In the rows, 128 means zero.
Rows swapped in pairs by one turn or mirror: which row each one swaps with:
The rows were stretched afterwards, more along some directions than others.
Z_827: [140  96 142 108 144 118 134 109 154 146 135 133 122 116 119 135 147 126
 113 145 120 105 111 141 149 112 141 131]
Z_486: [129 102 144 115 126 116 180  80 124 132 128 142 131 138  99 134 153 116
 101 157 139 133 123 151 126  97 156 153]
Z_263: [117  93 126 140 136 150 147  76 137 146 132 138 118 135  97 134 138 107
 126 147 129 135 143 149 148 128 155 134]
Z_23: [142 115 108 128 121 137 135 104 157 160 114 165  99 138  89 109 139 114
 118 120 151 118 144 149 127  96 121 138]
Z_799: [130  95 143  99 150 105 148 111 175 124 130 132  98 150 127 153 129 108
 111 168 119 127 129 147 122 111 132 153]
Z_546: [129  65 156  98 136 119 189  90 154 136 105 132 123 135 113 165 163  83
 116 148 106 122 125 131 142 112 140 143]
Z_380: [134 101 116 114 123 138 162 102 167 119 129 162 107 126 110 149 168 108
  88 145 127 110 112 129 122 112 109 152]
Z_287: [149 119 152 129 105 112 141  97 127 145 126 154 123 130 140 157 151 108
 100 123 131 122 152 151 154 104 144 124]
Z_580: [103  70 129 135 141 132 158  82 170 147 119 126 111 159 103 130 120  90
 132 144 132 125 146 144 144 100 154 125]
Z_802: [123  80 118 135 132 124 160 106 176 161 116 158 119 146  85 135 164  99
 137 136 130 116 146 149 151 104 152 109]
Z_765: [145 105 131 126 122 108 143  95 130 134 149 138 135 125 106 161 171 116
 114 152 106 127 113 140 114 107 155 148]
Z_305: [134 100 115 152 123 116 139  91 164 167 140 141 123 127  97 125 138 105
 130 143 148 117 148 152 165 104 155 127]
Z_140: [123  70 135 129 149 114 138 100 166 164 136 137 117 141  85 133 146 109
 126 141 135 110 137 141 155 114 152 117]
Z_571: [167 104 104 121 127 137 195 126 158 139  97 177 113 136 138 143 140  99
 136 130 114 126 116 142 125  90 127 133]
Z_762: [143 106 104 129 116 114 164 118 172 141 118 169 107 154 104 123 135  78
 139 139 131 128 135 134 125 101 139 112]
Z_916: [146 116 120 140 129 112 137 114 163 131 126 138 109 159 145 151 119 115
 111 149 118 137 139 155 106  95 141 152]
Z_521: [161  87 163 105 128 108 185  93 166 141 105 158 128 137 134 132 148 104
 117 143 131 110 122 129 153  96 147 126]
Z_836: [131  92 124 105 151 130 172 115 153 130 111 137 110 140 125 141 118 111
 117 167 105 139 120 128 106 113 127 175]
Z_756: [166 106 126 133 125 132 123  91 165 133 148 159 120 118 108 169 166 101
 110 123 136 102 132 134 146 122 122 139]
Z_427: [121 110  88 155 139 124 132 120 148 135 162 147 135 145  97 139 127 126
 122 148 133 121 112 161 120 131 130 152]
Z_411: [137  91 138 126 134 108 143 114 184 143 126 153  95 147 128 138 136 108
 100 132 152 113 129 151 132  83 113 153]
Z_447: [167 102 135 124 126 125 167  94 184 149 131 170 136 118  99 162 173 110
 112 155 138 110 124 148 139 115 134 132]
Z_959: [122  98 128 131 129 110 149  99 153 144 138 155 106 146  97 146 135  89
 126 139 136 116 135 137 152 111 150 132]
Z_381: [119  92 138 117 130 121 162  92 142 146 132 125 133 132 123 169 158 121
 120 147 100 136 124 152 142 120 161 137]
Z_808: [131 108 118 123 117 133 162 104 176 150 123 162 105 131  73 142 160 123
 112 124 137 109 131 147 130 108 125 151]
Z_621: [130  86 132 119 141 114 144 124 191 145 104 148  86 146 140 143 136 100
 121 124 108 120 132 144 124 105 125 134]
Z_327: [124  89 104 137 122 143 146 116 183 168 108 156 105 143  92 126 149 102
 128 146 149 117 126 135 112  97 137 141]
Z_22: [159 111 107 133 133 138 142  93 175 159 125 178 108 128  99 136 140 112
 125 129 151 119 144 157 113 112 128 149]
Z_37: [108  91 147  78 125 104 169 123 166 137 100 132  87 155  96 130 138 105
 118 154 114 139 133 144 124  87 136 145]
Z_662: [117 129 123 136 121 115 144 114 138 156 123 135 122 144 137 127 122 123
 116 129 136 128 144 144 134  85 146 146]
Z_316: [116  90 101 129 135 129 152 114 175 169 133 130 121 130  87 119 131 132
 128 130 142 121 128 178 130 102 142 144]
Z_425: [146  98 132 117 140 133 180 116 174 137 140 150 127 129 112 153 146 119
 105 176 120 112 122 128 139 114 137 130]
Z_533: [146 113 124 134 116 121 122  89 152 152 129 167 120 132 113 124 136 107
 112 133 161 118 140 156 127 113 134 133]
Z_649: [114  92 130 131 141 122 137  89 137 176 141 129 118 127  99 128 153 125
 120 143 130 122 144 148 158 112 159 135]
Z_176: [127 103 140 124 120 124 156 104 136 130 122 124 141 139 108 152 155 111
 110 159 115 131 122 139 127  98 169 128]
Z_498: [134 112 107 120 116 128 165 124 162 150 100 156 107 137 133 149 137 105
 127 143 113 140 129 133 101  90 123 160]
Z_108: [157  94 137 137 130 118 172 103 158 144 137 141 147 127 134 158 149 114
 131 142 112 114 120 160 159 102 170 106]
Z_44: [120 103 106 118 126 141 140 116 164 174  96 152  81 140  86 116 144 111
 127 124 138 130 150 137 111  90 132 133]
Z_772: [109 103 137 124 121 105 142 108 161 115 142 139 102 156 121 139 122  97
  93 160 135 124 145 136 149  99 144 118]
Z_488: [139 104 130 121 109 110 177 102 141 130 116 151 127 138  96 146 174 100
 115 141 118 132 127 132 116  90 146 131]
Z_929: [117 127 131 108 128 103 162 126 110 141 137 138 116 143 131 110 151 130
 109 144 119 125 115 154 145  83 151 129]
Z_31: [163 113 125 141 131 125 137 114 165 115 114 158 120 159 153 143 146  95
 130 141 101 111 126 130 135  93 148  99]
Z_685: [121 101 140  94 136 111 156 112 137 135 101 142  84 140 112 122 132  96
 110 131 121 126 141 112 116  99 117 132]
Z_946: [122 119 151 124 138  96 124 114 148 141 137 124 113 142 133 135 148 144
  87 154 123 114 135 146 145  93 138 130]
Z_303: [144  88 100 130 145 146 165 107 128 151 126 164 123 125  90 165 141 109
 124 140 128 140 138 146 123 117 131 148]
Z_465: [146  87  95 120 124 141 164 108 165 168 109 165  97 132  69 136 157 107
 131 123 147 126 136 132 119 119 130 139]
Z_370: [142 108 125 131 131 115 158 128 149 139 111 152 127 143 112 122 143 136
 125 136 116 123 115 139 144  83 152 117]
Z_940: [138  94 102 137 141 160 152  93 161 148 123 156 119 146 119 155 158 120
 110 148 131 115 122 145 121 109 119 162]
Z_297: [125  98 131 124 141 121 154 108 174 123 112 150 110 157 101 148 157 112
 102 164 122 123 129 150 121 103 137 121]
Z_248: [130  88 133 109 130 138 172 101 167 142 113 161 122 119  58 153 130 101
 114 145 153 127 132 145 120 120 113 154]
Z_769: [137 128 139 120 104 119 145 128 144 166 120 146 109 124 113 124 140 133
 116 128 141 123 126 124 122  99 144 124]
Z_163: [114  81 119 115 159 133 148 123 183 114 116 130  96 160 107 146 137  99
 123 172 101 120 128 135 101 101 130 141]
Z_584: [123  75 122 128 141 130 141 112 189 142 106 157 109 144  94 136 151 105
 126 144 118 117 141 140 130 115 126 119]
Z_886: [125  91 134 107 165 146 166 106 149 141 108 142 110 134 120 177 147 126
 112 137 102 133 131 129 123 125 126 159]
Z_218: [142 123 108 129 112 133 181 112 151 130 117 168 118 142 120 120 150  81
 122 147 126 124 108 129 133  85 149 108]
Z_681: [135 114 121 118 113 113 157 127 126 144 107 155 110 140 103 112 135 121
 118 127 123 133 136 128 134  84 142 115]
Z_311: [120 119 144 120 130 125 152 116 126 144 115 144 108 130 137 132 147 105
 126 141 106 131 119 123 161 107 143 119]
Z_408: [124  88 146 123 133 121 137  93 137 120 142 133 103 155 114 153 147  99
 106 120 128 122 143 153 153 114 139 115]
Z_760: [128  91 134 118 112  90 162 114 170 151 118 156  95 161  98 118 130 104
 119 118 157 131 144 141 158  92 145 127]
Z_234: [136  99 150  98 151 126 164 125 162 133 111 144  99 126 100 150 146 118
 112 150 106 128 129 132 107  88 137 124]
Z_396: [152 102 138 104 136 126 153 106 131 138 126 144 128 119 114 130 132 115
 126 135 127 109 117 128 145 113 142 128]
Z_843: [133  96 125 120 135 115 158  95 161 132 128 150 115 134 106 124 127  89
 116 160 136 112 136 131 112 113 121 148]

Z_305 is swapped with Z_465
Z_946 is swapped with Z_685
Z_44 is swapped with Z_649
Z_31 is swapped with Z_521
Z_447 is swapped with Z_762
Z_370 is swapped with Z_396
Z_408 is swapped with Z_411
Z_799 is swapped with Z_488

Rows swapped in pairs by one turn or mirror: which row each one swaps with:
The rows were stretched afterwards, more along some directions than others.
Z_565: [110  86 186  85  83 122  92  71 171 116 129 121 167 168 118 111 150 153
  93 102 133]
Z_955: [137  94 154 108  97 120 114  89 164 121  85  90 162 144 113  99 154 131
  51  91 115]
Z_885: [134  98 174 106  71 122 104  56 164 111 130 127 132 198 150 100 151 126
 114 147 170]
Z_500: [138  80 178  99  74 121 109  56 172 113 135 134 134 199 145  94 144 134
 125 143 167]
Z_437: [156  88 106 140  75 192 104  97 210 140 122 160 144 141 134 103 150 121
  56 133 153]
Z_572: [169 108 112 130  73 200 101 108 205 123 128 157 139 158 125  99 157 118
  60 130 175]
Z_141: [167  83 126 122  43 172 136  76 139 122 126 106  97 179 106 102 154 114
  99 119 157]
Z_275: [122 101 178  89  83 110 108  68 163 118 104  96 176 159 111 101 159 146
  78  90 119]
Z_463: [165 120 164 139  94 114 126  58 214 118 122 134 187 141 117  83 182 149
  89 109 138]
Z_604: [129  90 170 147  67 134 101  54 137 133 138 138 127 183 131 104 190 146
 100 118 133]
Z_171: [138  59 150  93 101 135 105 118 135 129  94 112 167 149 123 101 106 153
  75 111 124]
Z_409: [178 104 133 146  99 118 114  86 194 140 118 108 169 146 117  93 146 138
  52 142 107]
Z_608: [169 100 133 136 105 121 121  98 178 135  98  97 170 136 105 103 146 139
  46 104 116]
Z_954: [144  96 163  88  90 143 106 128 219  90  98 132 188 162 139  60 128 162
  70 141 134]
Z_949: [142  33 143 110  65 202  92 104 185 146 116 150 104 154 126  92 117 150
  89 133 152]
Z_729: [189 123 153 105  70 122 113  80 188  97 118 132 157 132 145  68 151 105
  93 147 127]
Z_573: [198 108 147  94  67 122 119  74 158  97 121 115 138 142 130  78 141  98
 103 139 142]
Z_471: [179  90 122 128  47 161 134  79 130 120 119 106  99 171 113 102 164 109
  93 114 154]
Z_797: [167  98 132 136 102 125 121  99 187 132  95  95 167 138 116  95 148 137
  37 109 115]
Z_863: [150  36 149 113  81 198 109 118 192 144  98 156 123 150 124  90 126 154
  87 112 146]
Z_244: [151 136 162 134  89 154 121 103 214 132 103  96 169 167 132  62 161 149
  88 183 112]
Z_739: [171 133 120 135  56 158 127  89 125 119 111 117 135 126 126  95 171  95
  61  99 136]
Z_423: [156  49 123 139  86 148  96  79 193 145 121 147 156 125 151 112 141 144
  55 117 133]
Z_40: [171 125 161 141  94 117 122  57 211 115 114 124 190 143 125  65 184 147
  85 123 128]
Z_144: [181  94 125 112  50 159 139  87 142 113 124 100 108 167 105  97 150 110
  98 124 153]
Z_837: [136  86 150  84  99 162 114 154 153 118  80 108 148 162 116  79 113 139
  79 141 134]
Z_899: [156 102 142 127  99 122 123  97 171 129  90  86 164 138 115 101 155 133
  40 101 112]
Z_800: [169  33 146 114  75 189 116 110 189 140 104 158 126 139 128  93 147 152
  79 101 150]
Z_235: [126 109 192  96 110 126  82  89 175 111 124 152 165 172 117  89 179 160
  91  95 131]
Z_627: [113  87 177  80  85 141 112 108 207 115 125 143 185 169 110  90 131 178
 100 116 136]
Z_130: [143  90 159 118  61 144 140  81 208 148 157 126 131 173 131 120 157 145
 103 133 156]
Z_557: [193 126 149  98  61 116 129  70 175 101 116 112 154 138 128  75 147 100
  96 138 131]
Z_111: [152  80 142 140  44 158 124  58 138 141 136 110  97 181 114 109 173 127
  91 115 136]
Z_602: [195  94 127 102  52 148 134  78 155 101 123 108 120 153 109  88 147 102
  97 126 158]
Z_978: [161 113 126 132  56 172 147 110 155 124 109 123 134 135 122 109 179 103
  54  97 160]
Z_991: [134  94 169 100  96 113 107  71 157 115 102  99 177 147 112 101 168 145
  72  81 117]
Z_395: [138 126 148 113  95 162 123 142 172 138  81  97 153 161 113  85 131 140
  75 164 110]
Z_80: [126 106 146 111  91 165 122 146 158 128  77 102 150 169 119  87 126 137
  71 159 139]
Z_822: [199  97 170 129  81 135 110  68 188 102 128 170 167 159 150  81 171 122
 104 152 157]
Z_204: [158 116 117 124  82 198  98 114 191 122 118 144 140 155 126  86 154 118
  60 143 151]
Z_985: [175 107 154 149 102 102 101  76 188 129 137 147 175 152 139  90 151 138
  81 161 124]
Z_254: [143  80 133 118  61 186  87  82 160 135 135 139 106 155 121  90 125 127
 105 149 142]
Z_52: [155 118 129 117  86 195  95 113 195 124 116 150 144 163 118  92 149 117
  68 146 159]
Z_208: [102 123 176 105  42 166 125  83 184 112 135 148 129 180 133 112 151 109
  87 115 164]
Z_912: [155 112 121 138  55 167 157 117 162 136 107 123 128 138 122 113 173 113
  57 106 159]
Z_582: [139 144 172 119  52 145 113  85 189 105 112 140 148 162 165  83 161  97
  72 152 147]
Z_755: [166 110 127 138  50 163 151 103 175 143 127 117 130 142 119 129 178 126
  58 108 154]
Z_285: [148  93 173 102  77 121 104  65 173 101 123 132 137 197 150  85 151 130
 120 151 166]
Z_626: [153  22 150 112  75 192 111 108 183 147 113 152 121 146 130 101 127 154
  82 112 148]
Z_619: [175 117 155 139  98 116 131  65 212 120 111 129 194 133 119  71 176 156
  91 118 126]

Z_954 is swapped with Z_208
Z_837 is swapped with Z_978
Z_912 is swapped with Z_80
Z_582 is swapped with Z_627
Z_130 is swapped with Z_244

